Here are some points, each followed by its number:
{-0.47, -0.76,  0.06, -0.44,  1.12, -0.99,  0.53, -0.54,  0.94, -0.20,  0.05,
 -1.49,  0.30, -0.65,  0.11,  1.27, -1.30, -4.28} 0
{-1.42,  0.33, -0.40,  0.08,  1.03, -0.10, -0.36,  0.07,  1.11, -0.52,  0.76,
 -0.49, -0.51, -1.65, -0.07, -0.75,  0.80, -1.47} 1
{ 0.90,  0.51,  0.29,  1.37,  0.65,  0.51,  1.86,  0.36, -0.85, -0.72, -0.11,
  1.82,  0.01,  0.60,  0.12,  0.51,  1.06, -0.11} 2
{ 0.43, -2.21, -2.05, -0.67,  0.53, -0.04, -0.64, -0.64,  0.77,  0.11,  0.16,
 -0.86,  1.38,  0.00,  0.20, -0.75,  1.71, -1.60} 3
{-1.84, -2.07,  0.62, -0.79,  1.17, -0.37,  0.22, -0.19,  0.15, -1.38, -1.47,
  0.95, -0.34,  0.86, -0.58, -0.57, -0.97,  3.27} 4
{-0.33, -1.36,  1.23, -1.34, -0.04, -0.50, -1.58,  1.27,  2.47,  1.84,  1.61,
 -1.26, -0.17, -0.78, -0.80, -0.57,  0.15, -0.11} 5
{-0.43, -1.38,  0.33, -0.07, -0.24, -0.20,  0.51, -0.21,  2.29, -1.13, -1.65,
  0.61, -0.87,  0.63, -1.92, -0.42, -2.03,  2.55} 6
{ 1.09,  1.07,  1.94,  0.20, -0.58,  0.82, -1.29,  0.62, -1.29, -0.01,  0.50,
 -0.40,  1.31,  1.11, -0.24, -0.56,  0.30, -0.03} 7
{-1.74, -2.08,  0.51, -1.10, -0.22, -0.88, -0.76,  0.23,  1.25,  1.61,  0.74,
 -1.59,  0.95, -1.66,  2.78,  0.83, -0.25, -5.49} 8
{ 0.07,  1.15, -0.21,  1.09,  1.27, -0.90,  1.50,  0.41,  0.44, -1.48, -1.35,
 -0.65, -0.57, -0.34,  0.57, -0.10, -0.02, -1.02} 9
{-1.02, -1.05,  1.00, -1.57, -0.38, -1.19,  0.85, -1.02,  0.72, -1.34, -1.55,
  1.80,  0.77,  1.08, -1.95, -0.20, -0.66,  4.79} 10
{-0.03,  0.19, -0.06,  1.34,  0.25, -1.21,  0.40, -0.56, -0.35, -0.27,  1.33,
  0.43,  1.10, -0.07,  0.15, -0.88, -0.72,  0.47} 11
{-0.65,  0.04, -0.73, -0.76,  0.49,  1.06,  1.13, -0.74,  0.26, -1.89, -1.43,
  0.29, -1.02,  1.57, -0.18, -0.73, -0.47,  3.77} 12
{ 0.05,  1.20,  0.89,  1.65,  0.52, -1.02,  0.82,  1.66, -1.86, -1.48, -1.85,
  0.88, -1.58, -1.16, -1.85, -0.22,  0.32,  1.29} 13
{-1.23, -1.18, -0.96, -0.26, -0.38,  0.41, -1.05,  0.65, -0.26, -0.22,  0.12,
  0.17,  1.54,  0.04,  0.31,  0.01, -0.42, -2.74} 14
Which three points above are nearest to each new point by angle? Their numbers follow each, nearest first.
{ 0.41,  0.26, -1.54, -0.99,  0.42,  1.22, -0.65,  0.40,  0.52,  0.30, -0.33,
 -1.63,  0.10, -0.31,  0.19, -0.06, -0.35, -0.81} 3 14 0
{-1.49, -0.74,  1.62,  0.44, -0.57,  0.48,  0.00,  0.37,  0.39,  0.71,  1.51,
 -0.70, -0.20, -0.05,  0.49, -0.59,  0.02, -1.32} 8 5 1
{ 0.30,  0.43,  1.01,  1.29, -0.21,  0.56,  0.26,  0.42,  0.44, -0.19,  0.33,
  0.01,  1.16,  0.12,  0.39, -0.06,  0.54,  1.25} 7 2 11
{-2.26, -0.23,  0.02, -0.49,  0.46, -1.70, -0.07, -0.55,  0.12, -0.24, -0.59,
  0.30, -0.43,  0.82, -0.09,  0.00,  0.54,  1.73} 4 10 12
{-1.06, -1.40,  0.70,  0.53, -0.41, -1.65,  0.89, -1.08, -0.32,  0.06,  0.32,
 -0.88, -0.25,  1.09,  1.64,  0.37, -0.22,  1.12} 4 11 10
{ 0.77,  1.72,  0.76,  0.25, -1.26,  0.57,  0.54, -0.45,  0.31,  1.37,  1.40,
 -0.55,  0.51, -1.96,  2.00, -0.68,  0.06, -2.54} 8 0 1
{ 1.03,  0.96,  0.00,  0.17, -0.33,  0.01,  1.76,  1.59, -1.10, -1.97, -1.94,
  1.86, -1.01,  0.29, -0.90, -1.07, -0.03,  2.82} 13 12 10
{ 0.58,  1.53, -1.11, -0.86, -0.72,  0.20, -1.04,  0.03, -0.86,  1.81, -1.55,
  0.63,  0.86,  0.44, -0.13,  0.43,  1.31,  2.67} 10 12 7
{-0.20,  0.61,  0.16,  0.10, -0.21,  0.62,  0.03,  0.28, -0.24, -0.17, -0.57,
 -0.29, -0.12,  1.00,  0.94, -1.18,  0.55,  0.59} 12 7 4
{-1.37, -0.98,  0.25,  0.48,  0.23, -0.05,  0.03,  0.19,  0.45,  0.95,  0.64,
 -0.24,  0.34,  0.23,  1.37, -0.16, -0.14, -0.51} 8 14 5
{-2.15, -1.69,  1.41, -0.38, -0.21, -1.13, -0.66, -0.77,  2.68,  0.32,  1.44,
 -0.16,  1.69, -0.05,  0.17,  0.98,  0.39,  0.53} 5 8 10
{ 1.23, -0.97,  1.52, -0.67,  0.14,  0.70,  0.10, -0.04, -0.10,  2.30,  0.35,
 -1.46, -0.10, -0.95,  0.94,  1.61, -0.42, -4.03} 8 0 14
{ 0.65,  0.49,  0.00, -0.76, -0.25, -0.12,  0.57,  0.47, -0.68,  1.05, -0.13,
 -0.97,  0.56,  0.55, -0.68,  0.99,  0.18,  1.06} 7 10 12
{-1.21, -1.78,  0.68,  0.02,  0.25,  0.13,  0.02, -0.56,  0.84,  1.28,  0.54,
 -1.88, -0.47, -0.36,  2.26,  0.37, -0.81, -0.09} 8 5 0
{ 1.06, -0.97, -0.02, -0.95, -0.37,  1.48, -1.28,  0.04,  0.51,  1.44, -0.61,
  0.27,  0.57, -2.03,  1.62,  0.89, -0.42, -3.28} 8 14 0
{ 0.28,  1.68, -0.49,  1.05, -1.32, -0.96,  0.08, -0.10,  0.43, -1.09, -0.54,
  0.91, -0.75, -0.69, -0.37,  0.15,  0.39, -0.03} 13 9 2
{-1.02,  0.48,  0.67, -0.76,  0.22,  0.32,  0.25,  0.20,  1.20, -1.22, -0.03,
  0.22, -0.47, -1.65, -1.84, -1.54, -1.25,  0.46} 6 1 10
{-1.95, -2.16,  1.04, -1.64,  0.91, -0.60, -1.41, -1.25,  2.02, -0.31,  1.01,
 -0.81,  0.58,  0.33, -0.11, -0.21,  0.59,  0.36} 5 4 3
{-0.19, -0.08,  1.01,  0.89,  0.46, -0.22, -0.13, -1.34,  0.33,  2.98,  0.19,
 -0.86,  0.93, -1.31,  1.32,  1.30,  1.27, -3.27} 8 0 14
{ 0.55,  0.12,  0.23, -0.18, -0.84, -0.23,  0.31,  0.62, -0.51, -0.05,  1.35,
  0.03, -1.35,  0.75, -1.02, -0.84, -0.74, -0.65} 7 5 13
{-0.56,  0.34,  0.30,  0.04, -1.68, -0.02, -0.77, -0.89,  0.17,  0.91,  1.74,
 -1.22,  0.16, -0.77,  0.12,  0.72, -0.01, -0.76} 8 5 0
{-1.04, -1.00,  0.01,  1.20, -0.17, -0.41,  0.55,  0.83,  0.77,  1.12,  2.04,
 -1.27,  0.43,  0.79,  0.33,  0.33,  0.53,  0.45} 5 11 8
{ 0.77, -1.17,  0.06, -1.13, -1.09,  1.62,  1.21, -0.88, -0.33,  2.33,  0.00,
  0.41,  0.02, -0.94,  0.57, -0.33, -0.02, -3.40} 8 0 14
{ 0.45,  1.02, -0.72, -0.29, -1.05, -0.16,  0.71, -0.64, -0.72, -0.62, -1.16,
  0.89, -0.62, -0.04, -0.59, -0.10, -1.52,  0.85} 12 6 10
{-0.07, -1.39,  0.25,  0.66, -1.37,  0.25,  1.22,  0.37,  1.10, -0.93,  2.54,
 -1.01,  0.13, -0.32,  0.58,  0.83, -0.42, -0.27} 8 5 0
{ 0.14,  0.69, -0.92, -0.42, -0.89, -0.51,  1.08,  0.83,  0.70,  0.70, -0.64,
  1.06,  0.36, -1.16, -0.77, -0.88,  0.25,  1.47} 10 6 13
{-0.18,  0.54, -0.66, -2.06,  0.35,  0.62, -0.18, -0.23, -0.89, -0.55,  0.14,
  1.17,  0.53, -0.13, -0.95, -0.03,  0.83, -0.44} 14 3 10
{-1.60, -0.98,  0.99, -0.05, -1.12,  0.36, -0.23,  0.32,  2.49,  0.54,  2.24,
  0.39,  1.46, -1.05,  0.70,  1.29,  0.46, -2.36} 8 14 5
{ 0.24,  0.58, -0.01,  0.24,  0.05, -0.49,  1.20, -0.39, -1.74, -2.04, -0.75,
  0.53,  0.35, -0.36, -0.46, -0.59, -0.44,  1.28} 13 12 10
{-0.11,  0.80,  0.79,  0.01, -1.02,  0.47, -0.10,  0.66, -0.07, -0.74, -1.63,
  0.29, -0.28,  0.86, -1.65,  0.77,  0.30,  0.84} 13 10 6
{ 0.50,  0.45, -0.21,  0.72, -0.67,  0.36, -0.46, -0.54,  0.17,  2.24,  0.87,
  0.26, -0.23,  0.13,  1.49,  0.70,  0.19, -1.13} 8 14 0
